Named moves, each a turn or a mirror, and the order they were made in; the first pair answered:
move C:
[-20   1  24 -44   9  32   4   7 -29  -9   5 -37  34  19  18  -9  25 -29
   5  17 -17 -19 -34]  ->  [-10 -50   0 -23  45  -5  10  10   1   5  18 -53  40  12   2  -3   3  39
  -9 -14 -16  -9 -11]
[ -1 -17 -15  12 -34  18  -6   0  22   8  -3   9 -37 -16 -20  14  -5  22
 -22 -23  23  25  35]  ->  [ -9   6  -6  -3 -51  35  -9   1   7  -2 -12  15 -40 -12 -17   9   6 -14
 -14  -6  21  20  20]
[-23 -31 -27 -36   5  20  -7 -17  15 -12   1 -45  -3   8   4 -11   7  14
 -17  -7   6   8 -14]  ->  [-29 -22 -24 -43  -2  28  -6 -16   4 -11   1 -46  -6   8   6 -12  15   0
 -14   0   3   7 -23]
move Z:
[ -8  -8  -4  11  -1   8  -4  11   8   7   0  26   8   1  -5 -16 -15  16
   9  -8  21  -9  19]  ->  [-15 -14  -3  -5   4  10  -6   5   3   9   8  21  20   4   6 -20 -17  15
  12  -9  17 -19  11]
[  0 -21  -7  -1  15  23  18  -1   4  -6  16  -1   4  26   7   5   6 -24
  18   0  11   2  -8]  ->  [ 16  -6   1  11  23  -3  19   0   1 -16  14   5  10  26   5  16  14 -13
  20   2 -12  -3   2]
[ 11  11  -1  -3 -23  15  -5  12 -13  -7   0 -38 -11   8 -25  19  34  -2
 -12  -5 -26  11   4]  ->  [  1   2  -1 -17 -24  31  -2  10 -14   1   3 -41  -9  11 -20   9  31  -8
 -10   0 -19  13  -2]
[ -5  24  10  19 -14   0 -10  16 -19   6   1  15 -12 -16   2   3   8 -21
  18  13   7  -2 -17]  ->  [-12  15   3  18 -14  12 -14  12 -15  10   2  17 -12 -11   6  -1   3 -24
  15  11  15  -2 -18]
move G:
[ 10  -6 -16 -10  -8   2   5   5  -2  -4   3 -21  10  10 -29   6  16  28
   2 -15   1  13  11]  ->  [  2  -3 -24  -3 -31  13  -8  -1   1  -2 -10  16 -14  -8 -18   1   1   4
   8  -7  22  19  19]
[ 14  -5   7  20  42  -7  29   4   1   3 -14   5  33  13  22  15  -3   9
   0   2  -7  -2 -10]  ->  [ 14 -13  -2  -5   3  26  18  10  -9   0 -13 -41  14  23  -1  25  19   6
 -16  -3  -4  19 -12]
[ -7   4  10 -20   6  -3  -4  -8   0   8  17 -18  13   9   0  -9 -11  13
 -39   8  -5  -2  -9]  ->  [ -7   6   3 -18 -17  12 -10 -11   5  11  10  -1  -5   0   3  -9 -17  -8
 -39  14  14   7  -7]
move Y:
[ 14 -12 -20   3   6 -20  -7   6  28  -6 -42   7 -17   8 -21  30  -6  21
  -3  -8   9 -15  42]  ->  [  6  24   1  -6   3 -10  -2   2   5  -7 -49  35  -8   7   1  15  -9 -28
  21  18   8 -29  16]
[ 15 -31   7  16  46 -38  11   1  -7   4  11 -16  41   8  23   9 -17  44
  13   1 -14   8  -5]  ->  [ 16 -17  10  38  45 -46   7  -2  -2   9   0  23  32  -6  28   2 -32  31
  25   9  -7  11   6]
[  3 -23  -6 -12  32 -10   7  -6   1   6  12 -11  19  14   8 -11  -1  23
  -1 -10   8   1  -9]  ->  [  9 -20 -15  13  24 -19   1  -8  10  12  -1  14   2   2  11 -11 -11  22
   2  -9  16   2   7]
[ 12  37 -26 -28 -27 -12 -25 -23  -4  -8  12  -6   5  -8  23 -16  -6 -37
  -3 -45   6  32  -5]  ->  [ 14  30 -29 -36 -22 -12 -19 -20  -2  -8  13 -20  12  -5  20 -11   3 -32
  -5 -47   4  31  -8]
Pairs:
(2 to 3 moves a pair)
[-14 -22 -17   2  22  -6  -1 -12  10  -3   1  -4  27   6  30 -21  -5  28
  -5  -6  30  23   7]  ->  [-26   1  -8 -23  -7  24  -4 -14  -4 -10  -5 -16  13  15  26 -17  14 -15
 -14   5  26  31 -16] : G then C
[ 10 -53 -34  15  28  -8  10   4  22  22  -2 -20  11   5   5   4 -27  48
 -20 -30   7   6  11]  ->  [ 25 -19 -14  24  45 -36  20   5  15  12  -1 -12  24  11   5   8 -10  51
 -13 -18 -25 -16   8] : C then Z then C
[-11  20  25 -15 -22  -7 -12 -35  17 -24  27  15  -9 -24 -37   6  18 -10
   1  23 -15  27   4]  ->  [ -5  -3  25 -15  12 -25  -2 -36  25 -15  37  -4  14 -21 -35   7   8  28
   0  11 -26  20   3] : G then Y then C
[  2  33  19  -9 -41  -3   2  -9 -30 -26 -17  -2 -18 -12  -5   9   8  -4
  -1  13 -17  -7 -22]  ->  [ -3  28  25 -22 -26   1   7 -10 -30 -23 -13  -4  -4  -8   6   1  10 -13
   3  15 -22  -9 -31] : Z then Z then Z
[ -2   9  -3  -6 -44  11   8  10 -21  13 -20  -4   6   3  -3  -1   9 -31
 -20   7  20  20   0]  ->  [ 12 -10  -5   6   7 -30  20  13  -9  16  -6 -26  41   6   0   7   4  23
 -21 -11  -2   9   6] : G then C then G
[  2 -45 -33   7  -8  18 -29  12   2  10  -4  -2 -30 -14  -4  21 -18  36
   2 -20  33   8   5]  ->  [-13 -14 -15 -24 -36  47 -30   7 -21  -2  -3 -10 -32  -6  -5  20   6  -8
   2   2  23   5 -20] : C then Y
[-10  -3   3  43 -12   4   6   6   1 -17  -2  24 -18  -2   5 -15 -20  -7
   1   2  -7  -2   0]  ->  [ -8  -7  -2  28 -27  14  -2   8  -3 -18  -1   6 -28   3  -2 -14  -6  -3
 -10   0  -3  10   0] : G then G then G
[  9   7  27  39   6 -10 -19   4  -8  13  22  50 -33 -11  -3  -2   3  30
  39  23  11  -8  -5]  ->  [ -4 -11  35 -11   9  17 -15  12 -26   7  38 -21  -5  13 -10   9  38  32
  22  16  -8 -11 -42] : Y then Y then C
[  0  43  -3  -4  -8 -27   3  23 -20 -29  -2  -1   0 -30  -8  30  20  12
 -13   0 -31 -13  13]  ->  [-39   9 -15 -22  -7  11   2   4 -15  -5 -10  27   2 -42  36 -12 -16 -23
   8   9  21  -6  -7] : Z then Z then G
[-14 -38 -15  -6  16 -29 -11  21  15  -8  16 -20   1  12 -10  -6  12  32
 -35 -23 -22  12   9]  ->  [-35  -6  -3 -32 -21  16 -21  14  -1 -12   0  13 -21  10  17 -27  13 -47
 -17   4   2  20 -16] : G then Y then Y
[-18  18  10 -37   6  30  16 -18 -22  23  13 -28  37 -20  33  20 -11 -43
   1  18  22 -20 -41]  ->  [ -8   3  -5  10  33 -10  21 -26   0  36   1  29  37 -38  41  10 -49 -15
  10   8  34 -23 -16] : C then Y then Y
[ 19   1 -25   7 -52  14  -1  20  -6 -18   4   3 -29  -2 -19  10   7 -10
  -1  -4  -9  15  22]  ->  [ 14   4 -14 -17 -47  29   7  21 -20 -20   7 -14 -15  11  -4   4  20 -27
   0   4 -15  13   2] : Y then Y
[ 14  56  57  23   0 -27  38   6 -28 -43   9  12   4  12   7   7   0 -13
 -32 -11 -52 -26  11]  ->  [ 20  12  31  21  -2 -24  31  12 -13 -31  13 -22  -5  12 -17  21   2  37
 -55 -43 -44  -7  34] : G then C
[ 12 -14 -11  18 -43 -17 -13  18  -3 -11  13  20 -44 -12 -23  23   8  33
 -31  -5  14   9  33]  ->  [ -6 -59 -12  11   6 -19   0   3  10  12  14  28 -13  -7  10  -2 -24  48
 -13 -12  38   3  23] : Y then Z then C
[ 15  46  -4  10 -44   5 -20 -16 -15  -3 -10  10  -5   1 -10  16  16 -26
  17  -9 -15  16  26]  ->  [ -7 -16 -29  21   3   1  -6 -34  12  30 -16  22  11  -8  16  -8 -33  -1
  25 -32  29  14  28] : C then Z then G
[ -1  34 -15 -19  33 -16  10   1   0   7 -10 -32  29  -8 -15  21   3  30
  24   5 -12 -19 -15]  ->  [  6  29 -27  -7  24 -17   5   3   7   3 -13 -31  11 -11 -30  22   5  40
  13  -5 -10 -10   1] : C then Y
[-23 -19  21  -2  33 -10  17 -12  22  22  -6  14  56 -30  30 -17  -8  15
  27  18   2 -15 -30]  ->  [-24 -31  18 -29  17   8  14  -5  15  16   7 -43  54  -9  10  -3  21  26
   8  10 -10  -7 -35] : C then G then C
[-25 -24  -3 -35  -4  42  17 -13  -4  15  12   0  16  -2  24 -29  20 -27
 -10  18  -4   4 -41]  ->  [-15 -57 -16  -9  33   4  24 -14  17  22  13  16  24 -13  25 -34 -10  19
  -8  -2   5  -1 -18] : G then C
[ -2  36  50 -16  -2 -33  18 -10 -11 -16 -15   3  44 -18 -20   2  43 -50
  31  25 -16  -6 -30]  ->  [ 10  -1  29  30  34 -81  22 -13  21  -5 -15  31  43 -35 -20   1   2   7
  32   0  -3  -7  10] : C then Y
[  1  -9  17   1  -3  14  18  12   4  12  -3 -26  44  -7  12  -7  19  -7
  -2   6  -7 -19 -55]  ->  [  1 -38  -6  32  10  -4  16  11  26  19 -12   7  25 -22  14 -16 -18  10
   3 -12  18 -10 -25] : G then G then C
[ 10   0  16  -6  32 -18  17  -2   8  -1   5   2  20   5   9   3   0  10
  11   3  -8  -7 -13]  ->  [  0  21  21 -14   4   0   9  -2  -3  -8  -2   8  11   6  10   1  12 -20
  14  17  -8  -5 -26] : Y then C
[ 25  -5 -12  18  -6 -19 -10  10   8 -18  -5  -3 -20  -4 -29  18   8  36
 -16 -14  -2  13  33]  ->  [ 22   1 -12  28  -1 -25  -6  14   8 -12 -12  25 -19 -11 -18  12  -7  29
 -13  -8   3   7  37] : G then G
[ -4   0 -17  -4  -3  -1 -12  13  -7 -20   9 -39   5  33  -6  18  15  -4
 -36   2  -3  -9  12]  ->  [-12  -7 -23  -7 -19  12 -17   8 -11 -18   5 -26  -9  25  -7   9   8 -22
 -32   4  18   3  12] : G then Y then Y
[  9 -18 -17   5 -18   9 -13   6   5   0  -6 -24 -22   2 -35  15   3  28
 -25 -21   6  12  20]  ->  [ 13  -8  -6  31  18 -33   2   3  14   5 -10  26   0  -9 -12   6 -20  37
  -3 -11   0 -11  26] : G then G
[  8   5   7  38  22 -14   5   9   4   6   9  25 -28 -18  -4  16 -20  25
  13 -16  11  -7  33]  ->  [-21   4   5   4 -12  39  -1   3  -9   8   4  15 -35 -14  10   1 -15 -25
  17   2  37   5   8] : Z then C
[ 34  23  12  24  41 -28  20 -13  -7  -9  10  17  41  -2  18   8  -6  16
  13  -3 -26 -14 -11]  ->  [  8  11  -7 -22 -37  41  -7 -11 -24 -14   1 -38   2   9 -10  20  31 -12
 -18 -13  -2  20 -19] : C then Y then G
[  4 -25 -13  10  46 -34  17  -1  21  19   6   2  19  -5   3  -4 -16  42
   0 -10  -1 -17   8]  ->  [ -5  24  10   1  20 -19  17  -9  -2   9 -14  47   7 -11  27 -20 -13 -24
  24  29   0 -29 -12] : Y then C
[ 23   0 -16  21 -34 -24 -37 -18  -6   0  11  28 -41 -29 -17   5 -24 -11
 -10   5   4 -18  36]  ->  [ 17 -47 -22 -10  -3 -22 -23 -14   3   8  27 -35 -15 -15 -27   9 -15  30
 -21 -19  -7 -18  26] : Y then C then G
[ -8  31   7   8   3  17   3   9  13  -4  -3  42   4 -13  25   9 -23  -9
  26  27  12   3 -13]  ->  [  5  25   7 -18  -6  21   5  25   3 -17  16 -35  14   8  -5  38  22  17
  -1  17 -21  10 -15] : G then G then Z
[-22 -16  10 -34 -23  60 -12 -12   3  16  24 -18   0   1  15 -20  -1 -37
  17  14   2 -13 -17]  ->  [ 16  25   6  39 -21  -1 -16  -9  14   2  14  51 -25 -21   1  -2 -16 -14
  21  21 -15 -18  29] : G then Z then Z
[ 24  24  13   6  14 -16  13   3  -6 -12  13   2 -13  16 -27  19   8  16
  -6  12 -25 -10 -12]  ->  [ 24  22  11  17  13 -20  13  -1  -2  -7   5  26 -16  10 -20  11  -6   7
   4  20 -15 -13  -8] : G then G then G
[ -4 -19   1 -14  18   1  -1   7   2  -8   7 -22  11  -2   4 -14  -6  13
  -4 -18   5  -5 -12]  ->  [ 13   6   9  17  18 -24  -2   9   2 -15  -1  11   0 -10   1  -8 -18  18
   3  -7  -5  -8   1] : Z then Y
[-13 -27   9  -8  57 -10   4 -19   2   4  24 -16  40 -24  23 -17 -30  17
  -9 -15   4  -7 -26]  ->  [ -8  10 -15  14 -44  21 -36 -12  -1 -16   7   7 -41 -42 -20   7 -15 -13
 -36 -10  26  27  13] : Z then G then G
[-10 -12 -14   7  -1   7   2 -13   7  10  -3  25  -3 -16  19 -16 -26   0
  11  -6  27   4   5]  ->  [-10  18  11 -18   3  10   6  -8 -16  -4   3   7  20   0  20 -14  -1 -26
  15  10   3  -5 -22] : G then C
